Rotation paths and how fast each direction turns (degrees each step):
Each turn is a multiple of 5 degrees from 10 to 175, or 0.
path 1
[-22   6  31 -52  -2  12   5  11 -39  18  -6]
[-23 -33  31 -12 -31   6 -37 -24  16  14  -9]
[  5  34  -8 -22 -17  19 -13 -53  29   9   9]
[ -4  26  15 -42  11  -7  17 -30 -27 -13 -34]
[  4 -14  48 -12   2 -43 -26 -13  18  -2 -24]
[ 19  47  31 -13   3  10 -20   3  39  18  16]
[-19  39  36  -6  -3  39  10   4 -21  -6 -33]
[ -8  -9  39  34 -27  -6 -15 -30   6 -26 -32]
[ 34  48  -4  17  -3  -7 -16 -23  30 -30   8]
[  7  49  11   2  30  -9   5  21 -34 -22 -26]
[  0  -6  41  37 -12 -31 -25  33 -12  -3 -10]
Speeds:
[-24  -4  -4   4  13  -5  14   2  13  -7  12] : 0
path 2
[  6   1  16  12 -31 -17 -53  11  14   6 -14]
[ 23 -29  20 -20  15   6 -14 -34   9  12  26]
[-37 -33  -7 -14  29 -14  20   9  14  -6 -11]
[-12  10 -30  17  14  14 -22  -3 -10  15 -42]
[  1   4  21  42 -10  40 -17 -12  14 -14  10]
[ 13 -17   6  15  19 -23  -4  24   5  21  44]
[-13 -38 -35 -15 -30  -9   4  -6   7  30  -4]
[ -3  -2   7 -31  -4  27 -32  19  25 -10 -32]
[-24  17  17   3  33   2 -31 -31   6   5  18]
[ -2 -35  16  35  16 -27  17 -13   3   9 -16]
[ 24 -21 -44  12  18  31   9  13   5   3  -7]
Speeds:
[  1   5   1  -9  15  14   6   7  17 -13  18] : 120
[-12 -12  17   7 -11  -5   8  11   9 -16  -9] : 155
path 3
[ 28  17   4   4  12  23 -35   4   8  25 -11]
[ -3  -6 -15 -21   1   1 -37  11 -17  38  11]
[ 18  13  18  -2  21  33 -35   0  -2  22  -5]
[  3   9 -14 -21 -17  13 -27  13  -9  43  13]
[ -2   3  24 -14  23  35 -30   0 -12  18   1]
[ 10  22  -4 -18 -23  24 -15   8   9  39  12]
[-21  -7  19 -26  18  30 -22  -6  -8  21  13]
[  9  24   3 -19 -11  35  -3  -1  24  32   8]
[-29 -12   4 -36   9  18 -13  -8   2  32  12]
[  9  18   9 -13   7  36  -5 -12  35  28  -5]
[-22  -8 -15 -35   1   6 -10  -9  15  40   9]
Speeds:
[ 20   3  -1 -11   6  -9  10 -20 -10   0  12] : 0
[ 14   3   1   8  -2  -2 -19  13 -24   0   1] : 20
[-19 -15 -11 -13  -5 -14  -2   2 -13   6   9] : 160
path 4
[  6  -5  29  16  25  20 -10   4 -12  38 -24]
[43 25 12 17 19 13 12  2 11 19 22]
[  7  25   0  37 -27 -14 -14 -10  14   2  31]
[-20 -16  -5  20 -11 -24 -17 -37  -8  30   2]
[ 23  -4 -15 -16  17 -22  11 -12 -11  46 -18]
[ 17  37  -6   4 -14 -20  20  32   0  20 -18]
[-24  20  39  34 -10 -18  -4  18  -1   6 -12]
[ 11  -6  39  14  31  -6 -29 -17   1  15  -8]
[ 46  21 -11   9   8  18 -20 -10   8  29  10]
[ -2  14 -15  34 -30   5  11  -2   4  30  29]
[-14 -12   9  24  -6 -49  16 -24  -8  17  12]
Speeds:
[  8   9  -9   0  16  12  11 -19   2  -2 -17] : 100
[ -8  -1 -13 -12  -7 -22  13   3  -7   4 -16] : 55
path 5
[-12 -48  18  11   2 -24  24  -7  13  17  10]
[ -7 -21  -6  -4  -1 -41  44 -13 -13 -10 -12]
[ -4 -21  28  29  -4 -10  39  -2   4  -1 -30]
[-21 -36  14  -8 -12 -31   4 -15  13  -4 -30]
[ 16  -7  14 -10  -5 -17  28 -21 -20  -6 -46]
[ 10 -37  36   6   3   2   7 -19   8  20 -29]
[ 11 -34   4 -30   4 -27   9 -33 -10  15 -14]
[ 29 -22  13  10  14  -3  44 -20 -15  18 -10]
[ -4 -48  17  12   2 -25  19 -19  16  24   8]
[ -1 -17  -5  -3  -5 -43  43 -21 -16  -2  -3]
[ -3 -18  27  32  -7 -12  40   0   1   2 -18]
Speeds:
[  0 -11 -19   9  15   1  14  -3  11  -8  16] : 45
path 6
[ 18  -9  35  -3   5  29  10  -9 -26   8  18]
[ 24 -17 -30 -18 -17   4 -13  -5 -24   2  28]
[ 30  -6  15  -5 -38 -15 -22  -5  14   5 -12]
[ -6  -9  30  -4  -9  26 -14 -24 -19  23  -9]
[-12 -21 -17 -14 -10 -14 -10 -23 -38  -3  18]
[ 16 -15  16 -21 -23 -31  -6  13 -12 -18 -22]
[ 11   9  19 -16   9  20  -5 -14 -27  14 -36]
[ 12  10 -13 -12   8 -17   7 -40 -32   2  11]
[ 36 -10  27 -12 -12 -23  14   5 -10 -15  10]
[ 33  -3  12 -13  -2  39  -7  10 -20  11  -6]
[ 23   3 -26  -6 -17   1 -18 -35  -9  19  11]
Speeds:
[  9  -1   1   2 -13 -29   2   1  14 -11   1] : 120
[ -8 -12   0   7 -22   9 -17   0  10  10  11] : 40
[ 12  11 -13  -4  -3   5 -13   2  11   7 -23] : 95
[  0  16   3 -12 -21  10   2  -8  -8 -18   2] : 0
path 7
[-13   5   2  45 -23   8   1  13 -35 -15  19]
[  1  37 -19  -2  31  12   1 -24 -12 -38   7]
[ 15  21 -27  16 -14  -4   0 -42  29  17 -13]
[-15 -33 -42  35   5  -8  13  15  14   1  -4]
[-27  17 -25 -33  27 -14  -8  29  14   3 -13]
[  2  17  27   1 -14 -37   7   9  10  29 -37]
[-25 -17  43  35  -1   7  -5  21   5 -20 -14]
[-42  25  10 -26 -16  11 -16 -10 -21 -30  10]
[ 28  13   3   5 -27 -20  17 -36 -12 -27 -16]
[ 18 -10 -22  28 -13  25   0   2  35 -37   0]
[-16  21 -52 -11 -20  16   8  20  -7   8   6]
Speeds:
[ 15   6   6  -5 -21  13   1   5  -8 -19   5] : 40
[ -9  14  -3 -10 -18  -1 -14  -6  10  15  11] : 135
path 8
[-16   2   9  -5 -33  -6  35 -29 -17 -20 -11]
[-19   3  44  16 -13   2 -31 -15   3   5  14]
[  5 -14 -15  -3  43   8 -38 -10 -17   1  -6]
[ 19  27 -35  16   9  -6  19 -14 -19 -13 -20]
[  9  13  35  28  -9 -27  28  17  -5  -4  15]
[-14 -28  22 -19   9 -14  -8  11 -23  40   8]
[ 12  19 -16 -33   2  11  -6 -28   1  29 -28]
[ 44  11   9   2  -4   2  10 -23  25 -24  11]
[ 13 -47  16  15 -12   9   4  11 -25 -19   8]
[-28  10  13 -10 -10  15 -11   7 -32   1 -39]
[-16  38  15 -10  29  -5  -5 -31   4 -16   6]
Speeds:
[ 11  -1  -1   7  -3   3  15  24 -12 -15  -6] : 80
[  0 -17 -12 -14   6  -7   0  -3 -16  -6  19] : 125
path 9
[ -5  -5  14  31 -29  -2  -9  12  24   0  35]
[-37  -1  12   4  21   7  10 -19  17 -33 -13]
[ 15  10  -3  32 -20  24  16   6 -16 -19  26]
[-42  -7  21  18  -9  -4  -9  -5  30   4  14]
[  0  -1   6  20  16  16  17  -7  -4 -51  -7]
[-14  16  -5  26 -33  12  10  -4   5   9  36]
[-34 -19  33  18  15   0  -4   7  11 -22 -11]
[ 15  18 -16  20  -9  17  14 -18   6 -38  21]
[-47   0  16  17 -22  14   7   7   0  13  12]
[  6 -16  13  33  15  -5  -6  -2  20 -42  -1]
[-19  28  -8   2 -23  20  24 -21   3 -14  25]
Speeds:
[ 13   0 -22  16  -3  -1  -7  -6  19   6   4] : 155
[  3  -2  -1  18  26   0  -5  -5 -15  -3 -10] : 145
path 10
[ 17  32  -6  28  -2  18 -13 -34 -11 -13 -23]
[-16  26 -26   8   2  24  -8 -25  -6  22 -31]
[-53   5 -19  -7  -8  12  11 -16 -12  15 -16]
[-44  -9  10  -5 -17   9  29 -13 -19 -22   1]
[  0   1  15   3  -1  16  29 -14 -17 -51  -3]
[ 22  34 -10   3  13  13  17 -19  -2 -35 -17]
[ -4  52 -28   2   7  -5  -3 -29   0  -3 -18]
[-38  25 -11  11  -7 -11 -13 -36 -10  14  -5]
[-39 -15   4  23 -19  11   5 -29 -29   0  -9]
[-13 -20   0  11 -12  34  31  -8 -25 -21 -21]
[ -1  17 -15 -14  -4  25  37   4  -1 -34 -27]
Speeds:
[-10  -2  25   7 -14  -8 -10  -5  -3  -9  11] : 80
[ -7  -9  -6  11 -21   7  -8   5  -4  17 -15] : 55
path 11
[-17   4  -5   2  -3  14 -56  26  -6 -30 -11]
[  4 -19  15 -31   7  11 -24  23   4 -19 -45]
[  2 -13  16  16 -21  -6 -39  10  14 -44 -15]
[ 23 -15  28 -27  -2  27 -33  12  26 -11  -9]
[-10  10   9  10  -4  21 -55  28  -3 -28   1]
[ -4 -15   5 -37   8  19 -32  25   2 -13 -36]
[ -7 -12  15  14 -11  -7 -34  23   5 -47 -27]
[ 23 -23  25 -27  -8  17 -34   2  30 -19 -17]
[  2   6  24  15  -6  23 -47  26   5 -29   7]
[ -3  -7   1 -36   8  26 -44  21   4  -8 -20]
[-12  -5  12  10  -5   1 -30  32  -7 -40 -33]
Speeds:
[-18   4 -16  -8   9  -1  -1  11 -18   3 -14] : 80
[  5 -10  -7 -27   4   4  -1 -11  11  13  -5] : 175
path 12
[ -2  28 -14  -5 -12 -32  22  -6 -36 -10  -1]
[ -5  16  21  16   6 -27  23  -7  -3  37  -8]
[  2  26   2 -17 -22  -8  -1 -27  23  10 -30]
[  6  27 -31  -2  -6 -25  26 -12  -8 -15  -8]
[ 11  32  26  15  18 -34  18   1  -3  15  -2]
[-16  25  24 -17 -25 -17  -9 -21  -1   8 -29]
[ -2  15 -31   4 -20 -20  27 -21 -10  11 -17]
[ 22  31   8   2  16 -21  32  -2  16  17  -6]
[-12  39  19 -17  -8 -25 -10 -13   6 -16 -22]
[ -3  17 -14  17 -22 -31  14 -19 -30   2 -13]
[ 16  18  17   2  -4 -10  35  -5   5  37 -11]
Speeds:
[ 21  -3 -16   2 -18   4   5  -2 -15  -9   0] : 115
[17 -3  8 28  6 -3  0  0  5 12  2] : 125
